Small tables with named rows and columns. After each table, cells are looked up by row and column.

roded =
        kurel  lela  neka  nep
gunuf      38    32    83   86
gudipi    175    80    35   75
viger      42    55    83  105
fozu      181    77    41   75
lazaba     34    24    81   92
nudoga    160    79    48   53
gofi      198    78    36   74

lela of gofi = 78
neka of viger = 83
nep of viger = 105
lela of viger = 55
neka of gudipi = 35
kurel of lazaba = 34
neka of fozu = 41
lela of lazaba = 24

fof =
cols = pobifu, nukolu, tili, ganote, zes, bul, pag, somu
puditom: [-1.7, 7.4, 5.7, -1.7, -2.1, -0.7, -0.8, -3.2]
vot: [-0.4, 3.4, 3.4, -2.3, 2.4, -0.5, -0.3, -5.4]
depap: [-1.4, 7.1, 5.4, -1.9, -2.5, -0.6, -0.7, -3.3]
tol: [-1.4, 3.7, 0.6, -0.7, -2.7, 0.6, 0.3, -3.9]
melaloz: [-1.2, 4.0, 0.7, -1.2, -2.6, 0.5, 0.3, -3.9]
mepo: [-2.0, 3.2, -0.7, -0.6, -2.7, 1.2, 0.2, -4.5]
vamo: [-1.0, 5.3, 2.9, -1.3, -2.5, 0.0, -0.2, -3.6]
nugatul: [-4.1, 6.2, 2.8, -1.7, -1.9, -0.7, -1.7, -5.4]
zas: [-0.4, 5.8, 1.7, 1.2, -1.4, 1.4, -1.7, -3.9]
tul: [-4.1, 2.7, 2.2, -2.3, -1.9, -0.7, 2.8, -4.3]
vod: [-1.8, 2.7, -0.7, 0.3, -2.7, 1.3, 0.7, -4.6]

tili of melaloz is 0.7
nukolu of zas is 5.8
nukolu of depap is 7.1
somu of zas is -3.9
pag of melaloz is 0.3
tili of tul is 2.2
nukolu of vod is 2.7
ganote of nugatul is -1.7
pag of mepo is 0.2
tili of vot is 3.4
nukolu of puditom is 7.4
pag of tul is 2.8
pobifu of nugatul is -4.1
nukolu of vamo is 5.3
tili of mepo is -0.7
ganote of vamo is -1.3
bul of tol is 0.6
pobifu of mepo is -2.0

Table peg
,mene,mapi,saf,gerud,fam,kezusos
zul,4.04,4.79,2.04,-0.90,3.20,5.01
repa,5.62,-2.81,0.07,5.92,-7.18,-3.18
labi,3.95,-3.00,0.79,1.06,-0.48,3.87
roz,1.63,0.41,2.60,1.45,4.85,5.19
rarar,2.23,1.57,0.79,-3.30,3.86,1.97
veb,6.20,3.00,6.10,3.58,6.66,1.84
mav,1.13,1.43,6.58,2.92,6.23,0.72

What is the mene of zul in peg? 4.04
What is the mene of labi in peg? 3.95
What is the kezusos of veb in peg? 1.84
What is the mene of rarar in peg? 2.23
What is the mene of roz in peg? 1.63
What is the gerud of rarar in peg? -3.30
What is the saf of veb in peg? 6.10
What is the gerud of repa in peg? 5.92
What is the gerud of labi in peg? 1.06

fur:
,punadeg,bet,sise
vora,54,19,19
kez,127,186,227
tir,230,236,213
deduvo,29,15,38
gase,15,26,68
mab,169,218,239
tevo,235,197,142
teforiv,204,235,235
bufabo,239,223,183
zus,133,75,32
surusu,174,115,59
dova,93,40,17
vepo,213,159,97

What is the sise of zus in fur? 32
What is the sise of tevo in fur? 142
What is the bet of dova in fur? 40
What is the bet of vora in fur? 19
What is the bet of zus in fur? 75
What is the sise of gase in fur? 68
What is the punadeg of gase in fur? 15

Table vop
fields: fitib, mubu, vef, pof
lefone: [434, 489, 446, 570]
volisif: [482, 675, 530, 527]
moripu: [990, 122, 457, 328]
rizenav: [333, 773, 594, 467]
geve: [610, 840, 722, 686]
tufataz: [702, 597, 564, 593]
lem: [458, 284, 703, 325]
bem: [593, 606, 467, 467]
sifod: [626, 334, 395, 520]
getaka: [600, 600, 415, 528]
bes: [975, 162, 349, 568]
zed: [515, 459, 513, 412]
nez: [277, 186, 681, 532]

vef of bes: 349
vef of getaka: 415
pof of getaka: 528
fitib of lefone: 434
fitib of rizenav: 333
fitib of tufataz: 702
mubu of geve: 840
vef of sifod: 395
vef of lem: 703
fitib of geve: 610
vef of bem: 467
fitib of moripu: 990
fitib of bes: 975
mubu of bem: 606
fitib of lem: 458
vef of volisif: 530
vef of nez: 681

rorosi =
|  | bomozef | lusetu |
|---|---|---|
| pega | 3.76 | 3.78 |
| zizogeg | 9.75 | 5.21 |
| saf | 0.36 | 6.09 |
| lam | 7.33 | 3.56 |

lam, lusetu => 3.56
saf, lusetu => 6.09
zizogeg, lusetu => 5.21
pega, bomozef => 3.76
saf, bomozef => 0.36
pega, lusetu => 3.78
zizogeg, bomozef => 9.75
lam, bomozef => 7.33

vaseliz =
         rofu  lib  rino
bugisov   448  221  -407
kif      -630  453  -132
nupe      241  397   581
teb      -213  140  -202
gonef     694  185   585
dukanud   273  108   368

rofu of nupe is 241
rofu of dukanud is 273
rofu of teb is -213
lib of dukanud is 108
lib of teb is 140
rino of teb is -202
rofu of kif is -630
rino of dukanud is 368
rino of bugisov is -407
rino of gonef is 585
Row with the largest rino: gonef

davoraf:
         rolibu  tobar
zuv         630    660
fip         753    662
dem         747    615
sudadiv     656    607
gateno      804    657
pofirav     528    680
disoful     654    852
getiv       653    682
zenezu      891    479
vigol       230    710
lubi        785     70

What is the tobar of getiv in davoraf? 682
What is the tobar of disoful in davoraf? 852
What is the tobar of sudadiv in davoraf? 607
What is the tobar of gateno in davoraf? 657
What is the rolibu of gateno in davoraf? 804
What is the tobar of pofirav in davoraf? 680
What is the rolibu of pofirav in davoraf? 528
What is the tobar of lubi in davoraf? 70
What is the rolibu of vigol in davoraf? 230
What is the rolibu of zenezu in davoraf? 891
What is the tobar of vigol in davoraf? 710
What is the tobar of zenezu in davoraf? 479
What is the tobar of fip in davoraf? 662
What is the rolibu of fip in davoraf? 753
What is the rolibu of dem in davoraf? 747
What is the rolibu of disoful in davoraf? 654
What is the rolibu of getiv in davoraf? 653
What is the rolibu of sudadiv in davoraf? 656
What is the rolibu of lubi in davoraf? 785

mim:
columns: gapobof, vena, nozu, lezum, balo, niz
ped: [38.8, 79.7, 57.4, 61.4, 11.1, 56.4]
bupimu: [38.8, 79.7, 57.4, 61.4, 11.1, 56.4]
keb: [38.8, 79.7, 57.4, 61.4, 11.1, 56.4]
nuv: [38.8, 79.7, 57.4, 61.4, 11.1, 56.4]

balo of keb: 11.1
vena of keb: 79.7
vena of ped: 79.7
nozu of bupimu: 57.4
gapobof of ped: 38.8
balo of nuv: 11.1
balo of bupimu: 11.1
lezum of ped: 61.4
lezum of nuv: 61.4
niz of keb: 56.4
nozu of ped: 57.4
nozu of keb: 57.4
lezum of keb: 61.4
lezum of bupimu: 61.4
gapobof of bupimu: 38.8
niz of ped: 56.4

pibe
columns: zokeg, saz, kof, vuletu, san, mek, povefak, lar, vak
tikimat: [117, 61, 169, 114, 141, 145, 249, 70, 164]
vef: [221, 172, 67, 125, 220, 35, 192, 104, 32]
fuf: [142, 80, 193, 131, 100, 99, 124, 84, 71]
luvib: [41, 103, 122, 148, 114, 88, 154, 87, 154]
zibazel: [38, 197, 178, 134, 110, 155, 129, 200, 167]
tolap: [131, 174, 118, 121, 115, 133, 184, 126, 101]
bife: [142, 98, 98, 81, 105, 137, 101, 208, 138]
voku: [195, 125, 249, 119, 179, 189, 175, 131, 99]
ruzisat: [51, 45, 120, 127, 119, 153, 95, 152, 140]
vos: [199, 80, 164, 185, 110, 135, 104, 155, 40]

fuf, zokeg -> 142
zibazel, zokeg -> 38
fuf, lar -> 84
vos, vuletu -> 185
luvib, povefak -> 154
tolap, lar -> 126

lipev =
	gaded	nagafi	tasuliv	gosuf	petubob	belik	lofusa	mel	lef	ralaf
lim	740	512	441	681	606	357	461	684	507	762
muf	586	453	520	561	617	698	482	693	840	517
luri	506	522	541	560	585	551	526	596	564	553
releb	509	685	599	535	370	550	628	506	480	635
muti	712	558	522	650	605	446	465	539	465	679
kad	609	611	532	767	467	605	423	413	546	655
kog	662	840	535	467	359	689	661	415	571	535
kekom	597	675	557	537	477	812	604	454	635	562
baf	475	493	676	501	766	617	536	615	234	694
fuz	500	402	511	567	642	680	507	659	847	486
tuk	400	628	634	509	741	560	619	636	306	553

What is the gosuf of lim in lipev?
681
What is the mel of kog in lipev?
415
What is the gaded of lim in lipev?
740
What is the nagafi of kog in lipev?
840
What is the mel of luri in lipev?
596
What is the lofusa of tuk in lipev?
619
What is the gaded of releb in lipev?
509
What is the belik of baf in lipev?
617
What is the tasuliv of baf in lipev?
676
What is the belik of muti in lipev?
446
What is the gosuf of muf in lipev?
561
What is the nagafi of muf in lipev?
453
What is the belik of kad in lipev?
605
What is the lef of muf in lipev?
840
What is the nagafi of kekom in lipev?
675

